Rows swapped in pairs by one turn or mirror: which row each one swaps with
j_217: [ -2 -10  -1  -2  -5 -11   6  -2  -2 -11   0 -16  -1   2  -1   6   1 -19
  14  -9   3  11  -8  -4 -12]
j_50: [ -3  -4   7   5  -4  -1   2  -2  -7 -14  -3   1   6 -15   4  19  12   2
   7 -10 -14   5  11  12  -8]
j_831: [-17  -2  12  -4  -3 -12   4  -5  -5  -8  22 -17   6 -18   4  11 -12   3
  -1 -25   9  -3   7   4  -3]
j_564: [ -2 -11  15  -7   4   5 -11  10  -9  -9  -3  -6 -15 -23   5   6  -3  -8
   2 -14  -5  -5 -10  17   4]
j_604: [ -1  -6   8 -11 -17   1   9  -8 -10   0   1  -8   5  -3  21  -6  -7 -16
  11 -12 -12   2   3   2   7]
j_647: [-11  14  11  -4  -1   9   7  -9  -5  -7  15 -23   2  -2  13  22  10 -13
   0 -12  -1 -14  10  -5  10]
j_428: [ -8   0   2   0   3  -8 -10  -4  -3   0   9 -18  -9  -9 -13  19 -13 -16
   6   7 -13 -18  10  12  -1]
j_760: [  1  -7  15  -8  -1  -2 -10  16 -11  -2  -5  -9 -12 -22   6   9  -9  -7
   0 -12  -3   0  -2  20   4]
j_43: [ -1  -1   7   4   1 -11  10 -11   4 -14   8  -9  -2  -1   1   5  -5 -26
   7  -4   1   2  -8  -9 -12]
j_687: [  1  -7   6  -5  -2  -9   2  -4 -15   2  -1  -3   4 -16 -17  -2 -12   4
   9   3  -9  -7  -2   6   6]
j_667: [-13   3  14  -2   2  -7   0   2 -15 -11  22 -18   7 -10   4  12  -8   5
   0 -23   7   3  15  -1  -2]
j_677: [ -1  -1   8  -9  -3  -7   1   0  -9   3  -8  -2  -5 -14  -4  -6 -18   8
   8   4  -9 -11  -1   6  -1]
j_362: [  6 -13  15  -4   1   0 -10  12 -13  -8   0  -9  -9 -17   0  10  -5 -15
   5 -19   0   2  -5  19  -1]
j_54: [-10   2   5   2  -2  -7  -9   1 -11  -2  10 -20 -17 -10  -9  15  -9 -12
  13   9 -11 -17  13  10   0]
j_368: [-14  16  12  -5   3   5   7  -4  -5  -2  10 -29   3  -1   6  15   3 -19
  -1 -15   2 -14  15  -1   6]
j_963: [ -9  11  10 -12   2   2   5 -12  -3  -4  17 -16  -4  -1  11  14   6 -12
  -9  -6   2 -22  11  -7  10]
j_191: [ -8  -1   4   1   3 -15  -9  -2  -4  -6  10 -22 -12 -11 -16  16 -10 -14
   5   8 -11 -12   7  10  -8]
j_106: [-11  -1   5   0   6  -9 -12   1  -9  -1  15 -21  -6  -8 -12  15 -11 -16
   8   7  -4 -14  10  11 -10]
j_273: [  2 -10  11  -8 -16   3   8  -6 -10  -9  -5 -12  10  -2  17  -6  -5 -21
   4 -13  -6  -8  -5   9  10]
j_259: [-16  14  10  -6   6   9  -1  -1  -7  -4  14 -19  -1   8  10  13  -2 -11
   1  -6   1 -17   9   0  15]
j_729: [ -5  -5  12 -11  -3 -14  -6   6 -16 -18   9 -23   3 -19   2   7  -4 -13
  -2  10 -19 -22   5   1   2]
j_70: [  1  -3   4  -5  -1 -16   2  -9  -3 -18   2  -9   2   1   5   7   6 -22
  12   0  -2   8  -7  -1 -13]
j_600: [ -2  -5   5  -2  -2 -16  10   1  -1 -18   0 -15  -3   6   1   5  -1 -19
   8  -3   1   6  -9  -6 -11]
j_457: [ -5  13   7  -5   6  -8 -18  -2  -9  -1  -8 -16  -9  -4   1  23  -6   0
  -7 -13 -13 -10  -2   1   7]
j_640: [ -5   7   3   2   3 -10 -17  -1 -15  -5  -4  -9  -3 -10  -1  26  -4  -7
 -13  -8  -8  -7  -8   2   9]
j_730: [ -6   4  11  -7  -3 -15 -10 -14 -18 -26   8 -27   7 -17  -3   7  -5  -3
   7   5 -10 -10   2   2  -8]
j_943: [-12   2  11 -10   6  -6  -5  -6 -16 -15  24 -11   7 -17   4  10   0   2
   1 -20   6   0  14   1  -6]
j_732: [  1  -2   4  -5  -4  -6   5  -1  -3  -3  -4 -11   4 -14 -12  -9 -16  10
   8   0  -5 -10  -2  -3   0]
j_337: [  4 -12   7 -13 -13   4  13  -2 -14  -7  -4 -11   6  -5  17  -4 -13 -20
   9 -15  -1  -2   0   3   6]
j_517: [ -5   3  11   1  -3 -13  -9 -11 -13 -29   7 -31  -3 -18   0  14   5  -3
   4   0  -9 -12  -2   4  -7]
j_422: [ -9  -6   5   0  -3   2   7   3  -7 -18  -6  -6   2 -24  -2  14   7   0
  12  -5  -7   9  11  10  -5]
j_850: [ -2  -2   5 -20 -11   5  10  -3  -4  -7  -9 -13   3  -7  20  -6  -5 -14
  12 -12  -6 -10  -1  11   7]
j_114: [-15  12   6  -9   1   8   9  -4  -6   3  18 -21   8  -5   4  18   4 -14
  -1  -6  -2 -21  12  -3  10]
j_481: [ -9  15  10  -8   7   4  12  -6   0  -4   7 -16  -2   5  10  15  -1 -19
  -8  -6  -3 -16  12  -4  10]
j_641: [ -2  -6  16 -14  -8  -1  16   1 -16  -5  -4  -9   2   2  18  -3 -11 -17
  14 -13  -7 -11  -2   6   7]
j_493: [  0   1  13  -9 -10   6  12  -5 -14  -5   5 -14   4  -3  19 -12 -14 -11
   7 -16 -14  -4   1   4   8]
j_355: [  7 -12  13  -5  -2   6  -8   8 -10  -5  -1  -9 -11 -24   2  10 -13  -8
   1 -16  -6  -3  -8  19   5]
j_671: [-13   2  11   0   3 -13 -12  -6  -5   2   9 -18  -6  -8  -7  17 -11 -12
  14   7 -15 -17  11  14  -2]
j_195: [ -4  -7   8   0   5   4   5 -22 -10  -5   5  -8  11 -13  -2  19  -5  -6
  -4 -14  -9 -23  11  14  -5]
j_342: [  0   1  18  -5   0 -10  -6 -16  -9 -28   5 -27   4 -17   1  12   2   2
   1   3 -13 -11   0  -2  -4]
j_673: [ -4   2  10 -10   0  -9 -10 -12 -10 -26   5 -29   2 -24   0   7   2  -4
   5   6  -7 -10  -1  -6  -6]
j_823: [ -5  -4  14  -7  -1 -16   3   8 -15 -18   5 -23   2 -18   2   8   0 -11
  -2   3 -20 -26   9  -3   1]
j_834: [  5   7   0  -6  -9  11  -9  -4   0 -14   2 -12   7 -22   0   7  -7 -23
  10  -3 -11  -5 -12  -2   7]
j_906: [  3 -12  13   0  -1  -1  -9   9 -11  -7   0 -10 -11 -25  -1  11  -9  -4
   0 -16  -4   5  -2  19   0]
j_893: [  1 -12  14   2   3   7  -3   8 -10  -2  -1 -11   4 -10   3  17  13  -2
   1  -1 -17   6   6  15  10]
j_578: [ -4 -10   7  -8  -3  -4   2   1  -3   2   0  -5  -2  -8 -11  -5 -23   3
  12   0  -8 -12  -1   8   0]
j_401: [ -2  -2  11  -3 -14   4  16   0 -10  -8  -1 -15   5  -3  15 -13  -7 -20
   8 -13  -2  -8   0   8  -2]
j_110: [  4 -13  15  -1  -1   4  -7   7 -16  -6  -7 -13 -20 -18   5  12  -6  -7
   3 -13  -2  -4  -2  18   6]
j_774: [-12  17   5 -11   0   4   3 -10  -2   0  12 -22   2   1  15  17   2  -7
   2  -5  -3 -23  11   8   7]
j_376: [ -6  14   4  -3  -1   5   4  -6  -5  -4  21 -21   2   6   3  19   1 -13
  -2  -8   1 -20  12  -2   9]
j_654: [ -5  10   3   4   2 -10 -10  -2  -6  -4 -10 -15   0  -6   4  29  -8   0
 -11 -19 -10  -7  -2  -2   2]
j_78: [  0  -5   0  -4  -1 -16   5  -7   3 -17   1  -8   1   2   7   6   5 -18
   3   3  -8  10   0 -11  -3]
j_803: [ -3  11   8  -4  -1  -8 -14  -2  -2  -7  -8 -15  -4 -10  10  31   0   1
  -9 -10 -16 -11   0   1   2]
j_661: [ -1  -7   4 -10  -5  -2   2  -3  -3  -3  -6 -10   0 -17  -5  -7 -10  12
  11   6 -14 -10   2   4  -2]
j_510: [  0  -9  14   8   2   8  -3   8  -8  -5  -3 -17   7 -10   7  10  10  -1
   1   1 -16   8   6  10  12]
j_879: [-10   2  12  -2  -1 -10  -3  -1 -11 -14  24 -17   4 -13   2  14  -7   2
   0 -21  15  -5  13  -1  -5]
j_925: [ -7   8   9  -3   5  -5 -16   2  -5  -2  -1 -15  -9  -5   3  30 -13  -6
  -8 -16  -8 -11  -9   4   7]
j_516: [  8  -5   1  -5  -3 -14   1  -7   5 -12  10  -9   2  -1   6   2   1 -22
   8  -3   4   8  -4  -4 -10]
j_518: [ -6  -2   4 -10   6  -9  -3  -8 -11  -7  24 -13   6 -14   8  13  -4  -3
  -2 -25   5   0  14  -3  -7]
j_64: [  4  -3   7  -6 -14  10  11  -6 -15  -8  -6 -15   3  -5  14  -5 -14 -16
  15 -19  -5 -10   0   0   4]
j_348: [-11  -1  12  -1   4  -2  -1  -9 -10 -11  20 -11   6 -16   3   7 -11  -4
   0 -30   3   3  12  -4  -1]
j_391: [ -8  -5   0   0  -5 -15   6  -5  10 -11   3 -16  -3   0   0   7  -1 -19
   7  -8   0   8 -12  -1  -5]
j_688: [ -4 -10   9  -9 -15   3  16  -8 -11 -14  -2 -11   7  -6  17  -9  -5 -18
  11  -9  -5  -9   5   1   5]
j_424: [-12  14  12  -5   0   2   7  -9   0   0  14 -19   6   3  12  16   0 -11
   2  -9   3 -24   4  -5  10]
j_372: [ -7  15   6   1   1  11   6  -9  -4  -4   7 -18  -1   2   5  18  -3 -13
   1  -8   5 -22  15  -4   7]
j_256: [ -8  -3   4  -1  -3   3   5   2  -6 -19  -5  -1   6 -19   1  17   7   1
   6  -5 -20   9   9   3  -6]
j_870: [ -3  -1   6  -2   3   4   4   3  -9 -17  -6   1   3 -15  -2  20  14   0
   5  -8  -8  10   4  10  -6]
j_847: [ -4   0  13  -7   3  -9   3  -7 -15 -12  25 -13   7 -18  11   9  -1  10
  -3 -18  -3   1  11  -5   1]
j_886: [-10  -7   5 -11 -12   4  11  -4  -7  -5  -4 -10   9   0  18  -7  -7 -15
  11 -20  -5  -8   0   0   8]
j_613: [-10   1   5  -2   3 -14 -11   0  -6   4   9 -23 -12  -4 -10  10  -7 -10
   7   7 -14 -16   7  14  -3]

Swapped with j_870: j_730
Swapped with j_823: j_510
Swapped with j_191: j_906
Swapped with j_640: j_687
Swapped with j_70: j_943
Swapped with j_217: j_879
Swapped with j_661: j_803
Swapped with j_195: j_834
Swapped with j_732: j_654
Swapped with j_774: j_850
Swapped with j_893: j_729

